[129 135 152 115 127] ⇒ 129
[101 117 118 129 126] ⇒ 101
[109 137 112 102 128] ⇒ 109
[104 148 129 100 127] ⇒ 104
[148 146 128 152 147] ⇒ 148
[104 127 128 139 128] ⇒ 104
[117 125 157 106 129] ⇒ 117
[126 128 139 128 151] ⇒ 126
---
[151 126 136 142 129 157] value 142
[114 142 104 145 150 132 100] value 150
[126  99 126 128 140] value 126
[106 140 132 117 102 148] value 117
[128 120 125 155 114] value 125
[123 138 132 117 150 133 133] value 150
[105 118 125 120 115] value 125
---
Input:
[[150 110 122 131 133 134 121]
 [123 102 146 122 111 132 152]
 [121 109 133 102 142 130 147]]
Output: 122

Input:
[[132 122 123 134 125 120 136]
 [127 143 121 118 142 124 132]
 [152 131 144 122 113 121 143]]
Output: 118

Input: [118 154 142 115 131]
Output: 142

Input:
[[105 116 142 156 142]
 [115 129 126 126 138]
 [126 121 134 132 116]]
Output: 126

Input: [122 142 125 154 123]
Output: 125

Input: [132 109 117 136 103 141 117]
Output: 136

Input: [100 148 121  99 105 119 128]
Output: 99

Input: [130 157 150 123 142]
Output: 150

Input: [103 125 128 154 123 129 127]
Output: 154
---
[[129 127 123 130 130]
 [128 106 118 126 130]
 [134 123 121 127 121]] -> 126

[[137 142 141 143 152]
 [133 140 146 155 142]] -> 143

[[119 123 134 133]
 [152 114 122 132]] -> 134

[[122 152 129 128 110 134 120]
 [125 123 123 128 158 136 132]] -> 134

[[112 145 141 119]
 [155 135 101 155]
 [157 124 103 142]] -> 101

[[125 115 120 148 135 143]
 [115 135 120 107 118 142]
 [107 143 117 127 129 147]] -> 118

[[104 124 148 133]
 [123 140 157 128]
 [141 138 149 141]] -> 157
---
[[131 115 127 156 130 103 156]
 [127 126 128 144 132 114 153]] gives 103

[122 104 105 115 151 107 150] gives 107

[[108 156 118 115 139]
 [ 99 155 119 122 130]] gives 115

[[130 151 127 125 122 121 110]
 [118 126 124 135 128 129 128]
 [111 125 138 114 131 116 139]] gives 121

[152 109 126 119] gives 126

[111 133 130 101 122 130] gives 122

[153 151 136 119 134 138] gives 134

[[102 149 122 113 107 106 115]
 [108 149 122 119 139 106 115]
 [102 149 122 113 108 106 115]] gives 106

[[123 132 109 125 123 117 122]
 [108 128 144 108 130 115 138]
 [115 124 124 112 151 115 118]] gives 117
---
[155 107 118 123 108 108] >> 155, 123

[[152 135 102 117]
 [103 129 141 143]] >> 152, 143

[[145 111 156 138 139]
 [133 124 138 131 104]
 [150 113 129 136 119]] >> 156, 150

[128 121 154 127] >> 154, 128

[[122 144 133 112 124 105 110]
 [123 149 131 122 152 131 137]] >> 152, 149

[[122 130 120 119 123]
 [142 119 109 119  99]
 [124 126 124 126 127]] >> 142, 130

[[103 128 131 131 122 120]
 [106 124 122 135 134 121]
 [108 134 148 124 137 123]] >> 148, 137

[104 133 130 128] >> 133, 130

[[132 139 141 136]
 [127 117 101 104]] >> 141, 139

[[142 127 108 121 127 105]
 [109 117 129 116 130 134]] >> 142, 134
---
[[131 139 105 135 120 124]
 [119 130 129 145 126 124]] >> 119

[[127 120 129 117 142  98 126]
 [130 145 122 158 115 100 119]
 [123 132 128 134 130 108 133]] >> 100

[144 136 115 107 122] >> 115

[131 153 138 129 132 119 131] >> 129

[[137 118 130 117 132 151 148]
 [139 141 122 136 152 128 116]
 [115 139 142 111 110 112 132]] >> 111

[146 148 156 114 136] >> 136

[115 149 119 138 135 117] >> 117

[143  99 155 135 112 156 139] >> 112
---
[[137 112 146 125 152]
 [131 128 140 128 113]
 [136 104 127 131 127]] Answer: 127

[[133 132 138 109]
 [111 116 121 135]
 [133 149 129 123]] Answer: 123

[[115 131 114 156 119 114 129]
 [122 121 117 147 120 120 127]
 [130 146 126 139 131 122 127]] Answer: 127

[[134 127 116 144]
 [151 105 136 155]
 [141 145 107 150]] Answer: 150

[[127 151 128 139 147 108]
 [129 147 114 136 114 115]
 [140 101 133 145 105 125]] Answer: 125

[[105 126 132 124]
 [119 118 124 145]
 [106 126 130 126]] Answer: 126
---
[101 152 122 131] -> 152, 101

[126 118 135 126 133 151 124] -> 151, 118

[101 141 131 111] -> 141, 101

[128 115 116 102 120 129] -> 129, 102

[[123 157 117 145]
 [130 144 122 124]] -> 157, 117

[101 144 130 129] -> 144, 101

[[147 139 141 147]
 [152 133 142 143]] -> 152, 133

[[131 135 125 128 134 123]
 [119 136 131 116 121 132]
 [114 135 152 124 125 136]] -> 152, 114

[133 118 116 154 135 153] -> 154, 116
---
array([[128, 104, 146, 125, 131, 137],
       [134, 115, 133, 128, 122, 132],
       [136,  99, 148, 137, 122, 128]]) → 134

array([[126, 149, 156, 157, 121],
       [122, 113, 140, 147, 146],
       [124, 133, 118, 109, 117]]) → 122

array([[129, 125, 128, 121, 129, 125],
       [143, 132, 133, 112, 140, 114],
       [137, 135, 138, 110, 140,  99]]) → 143

array([[154, 129, 118, 126],
       [144, 141, 147, 133],
       [139, 137, 146, 139]]) → 144

array([[119, 138, 132, 121, 115],
       [145, 140, 135, 129, 124],
       [155, 135, 130, 127, 133]]) → 145

array([[125, 129, 138, 132, 143, 138],
       [149, 137, 132, 100, 149, 128],
       [128, 148, 153, 131, 133, 135]]) → 149

array([[119, 135, 152, 134, 132],
       [118, 132, 151, 132, 131],
       [122, 135, 143, 143, 130]]) → 118

array([[146, 126, 126, 131, 139, 148, 137],
       [151, 120, 126, 132, 141, 146, 138],
       [152, 148, 144, 120, 119, 140, 109]]) → 151

array([[140, 140, 149, 121, 135, 119],
       [122, 142, 130, 138, 131, 137],
       [123, 138, 137, 154, 126, 135]]) → 122
---
[118, 133, 116, 144, 154]	116, 154
[141, 124, 129, 105, 133]	129, 141
[144, 151, 130, 131, 148]	130, 151
[[152, 114, 132, 117, 125, 138, 121], [123, 119, 130, 124, 133, 127, 122], [148, 113, 133, 132, 117, 133, 107]]	124, 152
[157, 132, 141, 137, 103]	141, 157
[120, 135, 151, 120, 156, 112, 141]	120, 156
[133, 139, 123, 132, 107]	123, 139
[157, 155, 110, 130, 108]	110, 157
[135, 105, 126, 137, 152]	126, 152
---
[153 134 135 130 128  99] gives 153, 99

[156 101 137 139] gives 156, 101

[101 129 130 131 142 100] gives 142, 100

[113 132 155 130 122 150] gives 155, 113

[[136 134 116 123 131]
 [136 139 117 125 138]
 [137 127 100 129 135]] gives 139, 100

[116 136 145 128 119 149] gives 149, 116

[115  99 136 132] gives 136, 99

[117 125 130 135 150 127 125] gives 150, 117
---
125  121  123  123  129  123
114  107  108  127  129  115
130  130  130  127  128  134
-> 125

137  145  126  109  136  127  115
137  136  130  130  131  138  129
124  118  121  157  102  120  150
-> 137

 99  119  137  121  123
125  124  151  118  114
158  118  103  130  124
-> 99

107  133  112  141  121
145  133  141  133  110
147  139  118  136  138
-> 107

128  135  124  134  135  132
126  141  101  150  155  132
121  128  109  145  150  129
-> 128

110  114  157  133  149
147  155  138  117  118
150  111  111  113  123
-> 110

133  120  107  136
135  119  108  138
134  119  107  138
-> 133

124  124  133  125
127  112  150  115
150  120  141  121
-> 124

128  152  137  145  134  133
128  147  129  134  132  131
128  132  136  140  130  129
-> 128
---
[[121 129 138 128 125 124 136]
 [121 129 123 153 149 131 100]] Answer: 131

[[146 135 133 126 120 128]
 [144 153 103 148 137 131]
 [119 108 155 101 109 120]] Answer: 137

[[121 144 105 116 131 152]
 [120 136 112 129 119 125]] Answer: 119

[[144 139 141 116]
 [113 127 112 153]
 [144 157 136 115]] Answer: 112

[[124 131 129 127]
 [ 99 152 119 135]
 [126 116 139 111]] Answer: 119

[[107 141 152 114 104]
 [147 125 134 146 115]] Answer: 146

[[124 124 131 125]
 [143 136 155 104]] Answer: 155

[[132 106 107 147 135]
 [118 154 115 101 122]] Answer: 101
---
137  112  150  148  111  148
124  121  135  110  153  129
125  109  146  120  144  136
Answer: 146

138  110  131  105
129  108  136  124
129  124  120  138
Answer: 120

102  125  131  120  116  124  123
139  124  125  126  127  128  121
123  128  128  124  121  130  133
Answer: 128

142  134  129  151
100  103  119  109
147  147  141  140
Answer: 141

131  124  157  111
151  117  144  150
134  106  117  156
Answer: 117

123  125  128  132  126  141  118
129  120  114  133  135  102  117
122  134  125  141  123  133  113
Answer: 125

108  111  126  130  127
131  137  135  106  138
148  143  136  127  132
Answer: 136
